Here are some points, one per row:
[ 0.1  1.  -0.3 -0.9  0.3  2.1  1.  -0.6  0.   0.2 -0.2  0.2 -0.9 -0.2
  0.  -0.7  0.8  0.2 -0.5 -0.6  0.8  1.6  0.5 -0.3]
[-1.5 -0.5  1.4  0.3  0.2 -1.3  0.4  2.1 -1.4  0.2  1.4 -0.3 -0.5 -1.7
 -0.2  0.8 -1.8 -0.2  1.7  0.  -0.1 -0.7  1.   1.6]
[ 0.2 -0.6 -0.4  0.5  0.1  0.2  0.5  0.1 -0.2 -0.2  0.3  0.4 -1.1 -0.1
  0.6 -0.4 -0.3 -0.2  0.  -0.1 -0.3  0.6  1.  -0.2]
[ 0.3  0.2 -0.7 -0.8 -0.1 -0.7 -1.8 -1.3  1.6  0.2 -0.9  0.1  2.2  1.1
 -0.8  0.8  0.8 -0.2 -1.5 -0.2  0.4 -1.3 -2.6 -0.7]
[-0.3 -0.7  0.3  0.8 -2.8 -2.9 -1.9 -2.1  0.6 -0.8  0.2  1.   2.   1.8
  1.7  1.7  0.  -1.1 -0.2  0.9 -2.6 -3.6 -2.5 -1.6]
[ 0.1 -0.4 -0.2  0.2  0.3  0.2  0.3  0.3 -0.3  0.2  0.5  0.  -0.8 -0.1
  0.2 -0.6 -0.4 -0.1  0.2 -0.5 -0.2  0.7  0.8 -0.1]
[-0.2 -1.4 -2.3 -0.3  1.   0.   0.1  1.1  1.3  0.1 -0.6  1.4  0.4 -0.3
 -1.3  0.1  0.3 -1.3 -1.6 -0.8  0.8  0.  -0.5  0.7]
[-3.2 -1.  -0.3 -1.9 -0.2 -0.3  1.   0.5  0.   2.   2.8  0.6 -0.7 -0.7
 -0.1  0.3 -3.1 -0.9  0.2 -1.9 -0.3  0.   0.5  0.4]
[-1.2  0.1  0.9 -0.5 -0.8 -0.6  0.3  0.  -0.3  0.6  1.2  0.3 -0.3 -0.1
  0.6  0.3 -1.4 -0.4  0.2 -0.6 -1.  -0.4  0.3  0.4]
[ 1.1 -1.3  0.3  2.5 -0.4 -0.8  0.6  0.8 -0.6 -1.8 -0.5  0.5 -0.9 -0.6
  1.  -0.1  0.4 -0.6  0.7  2.  -1.  -0.5  1.3  0.3]
[-0.1  0.1 -0.4 -0.6  0.3  1.9  1.2 -0.4  0.3  0.4  0.2  0.3 -1.3  0.
 -0.1 -1.1  0.   0.  -0.5 -0.6  0.4  1.6  1.1  0. ]
[ 0.2  0.4  0.   0.   0.7  0.3 -0.1  0.3  0.9  0.  -1.2 -0.5  1.1 -0.2
 -1.5 -0.2  0.7  0.  -0.4  0.5  1.  -0.2 -0.4  0.8]
[ 1.1  0.3  0.5  0.9 -1.   0.1  0.5 -0.8 -0.7  0.2 -0.5 -1.5 -0.9  2.1
  1.6 -1.9  0.2  1.1  1.4 -0.2 -1.7  1.   1.  -1.9]
[-0.2  1.   1.6  0.4 -0.6 -2.2 -1.9  0.1 -0.5 -0.6 -0.7 -1.   2.7 -0.1
 -0.7  1.9  0.3  0.6  0.9  1.1  0.2 -2.6 -2.3  0.7]
[ 1.9  2.1  0.3  0.2  1.7  1.3 -0.5 -0.5 -0.8  0.5 -1.4 -2.7  0.4  1.
 -0.8 -1.4  1.6  2.7  0.9 -0.3  1.2  1.8  0.1 -0.7]
[-0.8 -0.2 -0.5 -1.   0.   0.2 -0.7 -0.4  1.7  0.7 -0.5  0.8  1.6  0.5
 -1.4  0.6  0.1 -0.8 -1.3 -0.2  0.8 -0.9 -1.1  0.1]
[-1.  -0.4  0.8  0.1 -0.6 -0.6  0.4  0.6 -0.7  0.9  1.1 -0.3 -0.3  0.
  0.4  0.  -1.5 -0.1  1.  -0.5 -0.9 -0.3  0.6  0.3]
[-0.3  0.2  0.5  0.1 -0.4 -1.1 -0.9 -0.2 -0.8  1.9  0.7 -1.7  0.7  1.7
  0.6 -0.5 -1.1  1.3  1.6 -1.  -1.2  0.1 -0.3 -1.2]
[ 0.9 -0.6 -1.4  0.1  3.1 -1.1 -1.7  2.3 -1.   1.4  1.4 -1.1 -0.3 -0.5
 -0.7 -0.2 -1.1  1.5  0.7 -1.9  1.1  1.4  0.1 -0.1]
[-0.4  0.   1.   0.6 -1.5  1.7  2.6 -0.7  1.  -1.  -1.6  0.6 -0.7 -0.2
 -0.1 -1.   0.8 -1.2 -0.3  1.6 -0.3  0.2  1.7  1.1]
[-1.4  0.9  1.  -1.5 -0.5  0.8  0.7  0.4 -0.9  0.2  1.2  0.1 -1.  -1.3
  0.1  0.4 -0.5  0.   0.2 -0.2  1.4  0.1  0.5  1. ]
[ 2.3  1.3  0.8  1.6  0.4 -0.9 -1.8 -0.2 -0.4 -2.7 -2.5 -0.7  2.1 -0.4
 -0.7  1.3  2.8  0.9  0.1  2.6  1.  -1.5 -1.9  0.3]
[ 0.6  0.8  0.8  0.6 -0.6  0.8  1.2 -0.2 -1.7 -1.4  0.3  0.  -1.7 -0.7
  1.4  0.1  0.6  0.9  1.   0.9 -0.4  0.7  1.  -0.3]
[-0.1 -2.7 -1.9  0.5  0.   0.2  0.7  0.5  1.9 -0.8  0.1  3.1 -1.2 -0.7
  0.1  0.1 -0.1 -2.6 -2.1  0.7 -0.1  0.1  0.7  0.3]
[-1.1  0.1  0.6 -1.3 -1.  -0.1  0.4 -0.6  0.2  0.2  0.2  0.6  0.2  0.1
  0.4  0.4 -0.6 -0.7 -0.5 -0.4 -0.5 -0.2 -0.4  0.6]
[ 0.8  0.7 -0.5 -0.7  1.   0.8 -0.3 -0.3 -1.   0.9  0.8 -0.7 -0.9  0.3
  0.6 -0.6  0.   1.5  0.5 -1.5  0.3  1.7  0.1 -1.1]
[ 0.   0.6  0.1 -0.7  0.5  0.5 -0.3 -0.1  0.3 -0.4 -0.5  0.3  0.6 -0.7
 -0.8  0.6  0.7  0.2 -0.8  0.1  1.2 -0.3 -0.9  0.6]
[ 1.   1.   0.4  0.6  0.1  0.1  0.  -0.6 -0.3 -0.7 -0.9 -0.9  0.3  0.4
  0.1 -0.2  1.   0.9  0.4  0.5  0.1  0.1 -0.2 -0.6]
[ 1.7  0.7 -0.7  0.2  0.9  1.3 -0.3 -0.4  0.1 -0.2 -0.9 -0.8 -0.3  0.4
 -0.4 -1.   1.5  0.6 -0.6  0.2  0.7  1.2  0.  -0.4]
[-0.5 -1.8 -1.5  0.  -0.1  0.3  0.4  0.2  1.6 -0.3  0.5  2.1 -0.6 -0.7
  0.1  0.5 -0.6 -2.1 -1.5  0.4 -0.8 -0.2  0.7  0.2]
There is one direction along which these points spread out most. How far along it is each point below, from 0 to 99? 50 is the average, and the first point above lies past it. One standard deviation of the points above along it is 16.
[ 0.   0.6  0.1 -0.7  0.5  0.5 -0.3 -0.1  0.3 -0.4 -0.5  0.3  0.6 -0.7
 -0.8  0.6  0.7  0.2 -0.8  0.1  1.2 -0.3 -0.9  0.6] 43
[ 2.3  1.3  0.8  1.6  0.4 -0.9 -1.8 -0.2 -0.4 -2.7 -2.5 -0.7  2.1 -0.4
 -0.7  1.3  2.8  0.9  0.1  2.6  1.  -1.5 -1.9  0.3] 6
[ 1.9  2.1  0.3  0.2  1.7  1.3 -0.5 -0.5 -0.8  0.5 -1.4 -2.7  0.4  1.
 -0.8 -1.4  1.6  2.7  0.9 -0.3  1.2  1.8  0.1 -0.7] 39
[-1.1  0.1  0.6 -1.3 -1.  -0.1  0.4 -0.6  0.2  0.2  0.2  0.6  0.2  0.1
  0.4  0.4 -0.6 -0.7 -0.5 -0.4 -0.5 -0.2 -0.4  0.6] 54
[-0.1 -2.7 -1.9  0.5  0.   0.2  0.7  0.5  1.9 -0.8  0.1  3.1 -1.2 -0.7
  0.1  0.1 -0.1 -2.6 -2.1  0.7 -0.1  0.1  0.7  0.3] 63
[-0.1  0.1 -0.4 -0.6  0.3  1.9  1.2 -0.4  0.3  0.4  0.2  0.3 -1.3  0.
 -0.1 -1.1  0.   0.  -0.5 -0.6  0.4  1.6  1.1  0. ] 67
[-0.8 -0.2 -0.5 -1.   0.   0.2 -0.7 -0.4  1.7  0.7 -0.5  0.8  1.6  0.5
 -1.4  0.6  0.1 -0.8 -1.3 -0.2  0.8 -0.9 -1.1  0.1] 42
[ 0.8  0.7 -0.5 -0.7  1.   0.8 -0.3 -0.3 -1.   0.9  0.8 -0.7 -0.9  0.3
  0.6 -0.6  0.   1.5  0.5 -1.5  0.3  1.7  0.1 -1.1] 59
[ 0.3  0.2 -0.7 -0.8 -0.1 -0.7 -1.8 -1.3  1.6  0.2 -0.9  0.1  2.2  1.1
 -0.8  0.8  0.8 -0.2 -1.5 -0.2  0.4 -1.3 -2.6 -0.7] 26
